One turning vector, and how many steps it has turned
The counts run from 0 to 133.
[-14   0   4  -1   5 -18  18  11 -19  15   9   3  -8   3  17   9  -4   8
  -4 -13 -16  23 -14  -2  -3  18   5  28 -12  27  -9  28  -8   8   0 -10
   2 -11 -10  14  -2   1   6  -4  25   4   7   4  -9   9  10 -16 -14 -26
   7   8  22  24  17   6 -12 -15   8   9  23  14  -4  -9  12 -10  14  27
  12  22]	75
[-11  -9 -12 -18  27 -10  14   7   4 -10  27   0  17 -23  19   1  -1  -5
  -3   8  -8   6  13 -26 -11  12  -6   5 -10  23   7   8  -4   3  -8  25
  -4  -2   4  17   1  17   5  -1  21   1 -12  18 -12 -11   6 -28   7 -24
  -9  18   5  22  31 -23  -1 -11  34   2  -8   1 -20  -9   7  -3  -5   8
  -9  11]	13
[ -3 -16   1  13   8 -22  12   8 -14  17  14   5  10  -4   4  -1 -15 -10
 -18  12  -8  -3 -14 -23   6  24   9  22  -9  14  -3  -4  17   2   8   2
  13  -3 -12  15   9   3  20  21  14  16  -4 -10   2   4   9 -25   4 -10
  13   0  12  39  14 -13 -18 -23  16   5   3   9 -22  -8  21   0  17   3
  -5   2]	84
[  3 -11   2 -26  19   2   1 -19   6   4   8 -14  18 -26   9  -8   7 -10
   2  10   4  -3  -7 -12  -8  35  -1  15   9  16  -7  14 -20   2  24  29
 -12 -15 -11   9  -1   3  -2   3  32   3   2  12   4   2  -2 -20   9  -2
  -2 -19   6  23  10 -18 -28   4  40  -7   3  10  -6 -16 -10  17 -12   4
 -18   1]	22
[ -4   1  -6  -9  -2  -5  26 -12   4  10   2 -17  15 -21  25   3   8   2
   6  11  -1   2  10  15   2  33  12  30  -1  12 -16  39 -28  11  10   3
 -18 -27  -8  15 -13  -8  -3   3   9  14  -4   6  -2   3  -5  -1  -2 -11
   9  -3  -5  28  17   3 -24 -20  19  -4  -9   3   4  -5   1   7   4  15
  -8   6]	64
[-13   5 -11  -6  22 -20   1 -18   2  -2  -4  -2  16 -25  29  -8   1 -21
 -21  -3 -12   8  -6 -17  16  17  12   5   0   0  -2  20 -27   8  11  20
 -15 -12  -2   8  -7  -2 -12  -9  17 -11  -9   7  -7  -1 -12  -9   6  -9
 -24   3   7  24   5 -11 -25  -7  22  -7   9   5  17 -11 -19  -2   7   3
   9  -3]	24
[ 11 -33   6 -10  10 -10   0  -5   0  14   6 -11  -2   2   3 -16  -7  -4
 -15   9 -12   0 -12 -15  -4  21   6  30  -4  13  -9   6  12   8   7  -2
  23 -17  -2  15   0  -5  -1  -3  19  38  -7 -19  12   3   6 -21  -6 -15
   1 -20   5   5   7  -8  -8  -7  22   8   2  -2   0   9  11  -8   0  21
 -22  10]	6
[-20  -5  -3 -15  22  -7   4  -1   2   9   2  14  -3   1  28   2  -2 -15
 -13  20 -13  -2 -10 -24  14  24  -3  11  -9  24  -3  16 -24 -10   1  18
 -12 -22   7  14  -7  -8   6 -13  11  -6 -10  -1  -1  16   3   6   2 -31
 -15   6   7  35  10   1 -16 -16  33   1   3  13  18 -24  -3   2   6  17
   5   4]	101
[-14 -10   5 -10  -1 -13   2  -8   1  23  23 -13   2 -13  -6 -19 -10  -1
  -9   6 -11   7  -8  -8 -15  26  16  29 -24   2  -8  17  -3   7   2   9
  19  -5  -2  12  -3 -18  14   5  27   8  -6 -11   7  10  16 -15  -6 -25
 -11 -22   9  19  19  -6  -8 -31   6   9   4   9  19  -2   3   8   0   9
 -14  -1]	37
[ -8 -19 -14 -24   5 -13   0  17  -6  19  18 -12   5  -1  17  -3   1  12
 -10  -7 -14  -5  -7   1  -8  32  23  25 -10   7   3   3   0  -6  19  10
   8  12 -10  10  -4   1   3   7  39   7  -1  -2  17  15 -18 -28  -5 -20
  -1   1  27  13   2 -17   3  -3   5  10  -4   1  22  -1 -10   6  -4   1
   9  21]	113
[-13 -13   1  -4  27 -10   2  -2   2   4  23  -5  21 -19   2  -2  -9  -3
  -3   8 -12  12  10 -23 -18  16 -20   9 -11  26   4   8  -6  26  -4  18
  -1   1  -4  11   9   2   9   4  21   0  -5  15 -13  -5  18 -19  19 -22
  -1   4  -9  26  33 -21  -5 -13  25   1   5   8 -25  -6  18  -8  -5   9
 -15  -6]	12
[  5  -5  10 -11  16  -7  19 -19   4   8 -16   5   4  -9  27  -8   4  -4
 -18  10   7   0 -19 -12  12  24  -5  15  -1  30 -14  20  -6  -4   9  -7
 -11 -13   2  21  -9  -8   3   4  13   7 -12  -7   1   8  18 -24  -8 -16
  21   0  -5  33   3 -13 -19  -9  35  -4   1  16 -10 -18  10   3   0   9
  -4  -5]	131
[ -9 -24 -22   7  27 -27  20  -7  -2  -4   8 -22   8 -10   9 -15  -9   0
 -19 -14 -17   7   4  -3  -5  18  20  17 -17  17   6   9  -3  28  -8   8
   3  -8 -11  15  -2   9  -5   8  32  13  -2   1   4 -18   0 -28  -1 -15
  -9   0   7  18   7 -23   2 -35  20  14  -6 -22  -2   8  -3 -14   0   7
  10  16]	80
[-20   5   4 -13 -11  -5   3   2 -11  18  22   6  19 -29  10   6   2 -17
 -18  15  -7   2  -2 -13   8  24  17   1   1  -2  -4  37 -12 -10  36  10
  22  -2  -6   2  -5  -3   2  -2   9 -10 -14  14  -9  16   5  -8   7 -17
 -30   3   4  10  36 -10 -12  -2  15  -8  -6  18  -1 -23 -10   5   2  -6
   6   3]	26
[  3 -10   8  -9   4   3  11  -1  -2  -1  22 -14  34 -31   0   1  -5 -10
   7  30   5   0  16 -10   3  30  11  13 -12   1  -2  14  -2   4   8   8
  -2 -12   9  16  -6  -4  13  14   4  14 -22   2  -9  -6  -7   2   6 -21
   5  -6  -6  26  32  -4  -7 -26  28   2  -5   9 -21   6  16  13  -4   4
 -16  -4]	94
[ -9   2  -4  -7  15 -23  13  -7 -12  19  10   0   6   3  14   9 -10   8
  -1 -15 -30  27 -12   0 -13  22  17  18 -15  10   1  17  -5  16 -10 -11
   3  -2  -7  17 -12   5  10  -4  31  -2  15   8  -9   2   6  -6  -3 -38
  -4  12  21  21  15  -8 -14 -10  11   5  25  12  -8   4  11  -9   8  17
  14  11]	76
[ -5 -12   2  -6   6 -15  28  -1 -22  14   3  -3  12 -22  15   3  -9 -15
 -12  17  -6   3  -8 -18  15  34  21  -7 -14  -2   6  23   9  -7   3   6
  -2 -11  13  14 -13   6  -2   0  17  -8 -37  -4  -8  -5   2   2  10 -39
 -14  10   3   9  33  -8 -10 -13  21  -2  -1   6 -13 -10  -7 -10  -7   0
  23  13]	92
[ 16 -16   9 -15  -5   3  18 -19   7  13   0  -4  17  -8  15 -12   3   1
 -10  12   3  -6 -10  -9   3  29   1  25   8  15 -12  22  -9  -9  13   2
   1 -17  -6  20  -4   2   5   5  21  24 -15 -11  11  14  13 -25 -11 -22
  16  -6  -2  26   8 -15 -17   3  35  -8  -8  18  -7  -9  12   4  -6   7
 -20   0]	130
[ -2 -21   4  10  -5  -7  18   2  -5  24  16 -12  15 -20   5 -15 -17  -8
 -10 -10  -9  14 -12 -13  -9   9  12  22  -4  -4  10   9  11  20   9   9
  11  -8 -19  20   0 -11   8   3  32   3   1 -12  -7   6  11 -11  10  -7
 -11  -9  19  10  19 -21 -35  -4  22   0  26  11 -28  -7  16  -1   4   3
 -13   5]	119
[  2  -8   9 -14  -2 -17  10 -20   3  15   0   3  -1  -9  29  -6  -2  -3
 -30  -7 -10  11 -13  -9   0  11   0  24  -1  17 -11  22  -5   5   1  -6
  -3  -9 -23  32  -6   8  12   9  19  21   2 -12  -4  10  27 -32 -12 -18
   9  22   0  33   8  -7 -11  -3  27  -1  -1   8  -3  -7  22 -16   4  12
  -9  -4]	8
[ -7  -6   2 -15 -17 -16  -6   3 -12  23  20  -1  10  -8  14   9   5   3
 -12  -7 -10   7   3  -2  -4  16   4  35   4  -4  -8  24 -14   2  23  -1
  30  -1 -19  14   2   3  -2  -9  20  25   5  -2   0  17   8 -27  -3 -16
  -9  -3   4  16  27   2  -8   3  14   7 -10  13   9  -3  10  -8   5  21
  -4   6]	73
[  1   2  -7   1   5 -30  25 -21   7  -4  -5  -9  17 -18  28   2   1  -5
 -15  -7   0  11  -4 -14   5  24   2  10   6  12   0  16  -6  10  -5   9
 -11  -3  -9  14  -2  14 -18   1  17   3 -18   8  -3 -11   9 -27  12 -27
   0   0 -10  28  32 -15 -19  -2  39 -10 -15  -6 -16 -13 -10  -8 -12   5
  11  -4]	90
[ 13 -32 -12 -19   9  -2   4   3  -3  11  16  -7 -11  10   4  -1   1  -5
 -21  12 -25  -2  -4 -12  -6  27  21  24 -16   9   7  -3  16  -3   9   3
  20  -5  10  19 -10   2   8  -1  37  32   1 -19   6   3   0 -23  -9 -20
 -16  -5   9  -3  14 -13   1 -11  30   5 -12   3   6   1   9  -1  -3  14
 -13   8]	5
[ -7  -2 -21 -14  21  -9  -7  11   4   7  20  -1 -20  -7  21   8   5 -10
 -17  19 -13   8  -5 -14  12   3  10  20 -10  22  -5  12 -17   0  15  18
   6 -12   1  13   0  -9   4  -9  29   4   5   6   3   0  -1 -17 -13 -12
 -30   4   2  20  14   9  -2 -24  30  19  -7   8  27 -22  -6   7  12  22
 -12  16]	70
[  8  -8  -1  -3  13  -7  17  13 -19  -1   8   3  21 -11  27  22  -1  -5
 -12  21  -2 -10  -8 -10  10  29  12  10  -1  12  -2  11  -4 -16  15   8
 -10 -20  -3  11  -4  23  13   5   7  20   0   9   4   8  -3 -13   0 -18
  20  11  16  39  13  -1 -17 -14  30   0 -11   0 -24  -4   5   4   6   3
   6  17]	18
[  0   4  -4 -10   4 -16  27 -13  -7  -3   5   8   8 -18  28   7   5 -10
 -20   6  -7  13  -6 -14  12  35  15  -7 -10   7   2  18  -2   0  -6  13
 -11  -6   4  13 -12  19  -4  -2  20  -7 -32   4 -13 -10   7  -3   7 -27
 -14  22  -7  26  36 -13  -8  -7  32  -8  -8  -1 -20 -15 -13 -11 -20   4
  18   4]	91
[  0   5 -11 -21  -1 -12   4   6   7   6  18   3 -13 -15  13  -8  10  -6
 -27   0  -7   6  -4  -4  -5   3  10  31  -5  13  -3  27   5   8   4   2
   8  -9  -8  34   4   6   9  12  39  11  -3   2  -5   1  19 -29 -33 -10
 -13  12   4  25  11  -9  14 -11  19  17  -4   7   9   0   9  -4   8  22
 -12   8]	39
[  6  -9   2 -23  20  18   0 -11   4   6  19  -9  24 -14   9   3   3 -12
   6  21  -7   1 -11  -9  -9  44  10   9   5   1  -2   9  -4  -2  20  23
  -8 -13 -10  14  -3   6  11  -1  25   7  10  11   6  13  -9  -8  21 -18
   1  -7  16  17   6 -17 -25   9  32 -15   3  22  -1  -3   4  25 -17  -3
 -20  -5]	21
[  2  -8  -6   9  14  -6  15   0   0  -4   7  -5  24 -19  29 -18 -10 -14
  -2   8  -4   3  -5 -18   8   6   2  14   1  21  -2   3 -12   9   9  19
 -17 -12  -7  24  -1  -7  13  15  10   2  -8  -5  -1   8  -1  -7   9  -6
  11  16   8  37  11 -19 -27 -16  43  -1  10   4 -21 -13  10   9   9   1
 -21  -8]	54
[ -7 -11 -24  -8  15 -33  12  -2   7   4  21 -11  10  -7  23  -7  -3   0
 -24 -13 -29   6   1  -2   0  21  34   8 -13  -7   7  -1  -3  14   6  -1
   2  -1 -10  17 -11  16   1  22  20  14 -15  -2   6  -3   3 -26  -4 -15
 -13  16   1  20  10 -21   5 -17  15  14  -8 -16   4   6  -1 -11  -1   1
   6   3]	81
[ -4  -5 -20 -20  -1  -6   1  -4   5   9  10   0  25 -19  30   8  10 -11
  -8   9  -4  -3   2 -21   1  22   8  -1   4  -3  10   3  -6  -6  20  19
  -7  11  -4  14 -12   7  -3   4  26 -10 -20  -2  -6  19  -9 -23   9 -19
  -9  23   2  20  19 -21 -14  15  43 -11  -1  15   0 -20  -3   4  -1 -10
  -5 -21]	56
[ 13   7 -24 -18  -7   1   5  17  -2  10  17  -6   3 -13  20  23  17   0
  14   4 -14  19  11   7  -6  21  15  34   2  -7   2  27  -6  -3  12   5
   3  -4   2  17 -18  -2  -8  -3  36   8   6   3  -6  13 -22   2  -3 -15
 -15   8  12   3  31  -1  -4   1  21   4   7  15   0   8  -2  17  15  22
  -5   1]	30
[ 11 -15   8  -9   7 -21  11   4 -18 -12  13 -19  13 -16   9  -9  -1   2
 -13   0   1  -4   3  -5  -7  30   5  19  -3  19 -12  10   9   1   4  16
   3  -5 -10  11   0  15   7   4  25  26 -15   9   9  -8  -4 -32  -1 -23
  16  -5  13  29  14 -18   1 -12  22  -1 -19  -7 -14   8   1 -14 -13   5
   3  16]	48
[ 20  -6 -21 -12  25   0  16   4  -7   5   1   3  12 -22  32   7  12  -7
   6  19   4  -8   0  -4  18  27  11  11  -3  11   3  19  -4 -12   5   2
 -21 -16  13  32 -19  -4   2  15  16  12 -22   1   1   0 -11 -11  -5 -12
   7   6  13  13  16  -8  -4 -22  31   1  -5  12  -5  -4  -1   9  17  14
 -17   8]	96
[ 10 -21   5  -9  12   6  11  -5  -7  16  20  -3  16 -14  -4  -6  -7  -3
 -15  27 -17 -10 -12 -18  -2  35  20   1   0  -6 -13   9  19  -7  24  12
   9 -16  -6  23   1  13  19  15  10  10   2   2 -11  12  25 -11  16 -14
  -3   3  11  12  12 -23 -22 -12  37  -5  -9  14 -26  -3  12   9  -7 -11
 -14   2]	52
[ -8 -23  -6   0  28 -17  19   4   1   3  24 -27   7 -12   4 -20  -2   8
 -12  -6 -15   3  -4  -4 -14  19  11  23 -15  20   3   9  -9  23  -3  16
   2  -5  -6   7   7  -1   5   9  33  10  -2   9   4  -4   4 -26   0  -8
  -2 -15  10   7   7 -30  -4 -26  24  14  -9  -9  -6  -6   0 -10  -8   8
  -2  26]	79
[ 15 -17   5 -14  -6   2  11 -17   0  11   1  -9  19 -16  20  -5   4  -5
 -12  22 -12  -8   1 -11  -4  39  18  28   1  -4   2   7  14  -6  14   1
   9  -9  -1  26 -24   3   0   2  19  30 -22 -19   3  11  -6  -8   0 -19
   4  -3  -2  13  20  -4 -21  -1  37   0 -10  14   0   6  20   6  -9  12
 -21 -17]	129
[-21  -8   1 -16  15  -5  -5  -7   8  14  21  -4  16 -10  -2   0   5  -9
  -6  26 -22   6   3  -3  -6  33  13  22 -19  20 -14  10 -21   8  25   9
  10   5  -4   0   5 -12   0   9   9  -1   5  13  -3  18   2  -9  14 -14
 -16 -22  -7  24  14  -7  -6 -24  15   4  -1  19  14 -25   0  16   7   9
 -11  -1]	68
[ -6 -17   8  -3   5  -4  11   1 -18  13   4 -12  31 -29   3  -1 -14 -14
  -1  27 -11   4   2 -14   8  34  11   0 -17  -3   3  17   6   2   4  10
   9 -11  19  12 -15  -2   7  10   6   7 -34 -10  -7  -3  -8   3  17 -32
 -12  -4   2  13  35 -14 -11 -25  22   0   2  12 -17   0   3  -9  -7  -5
  -2   2]	93
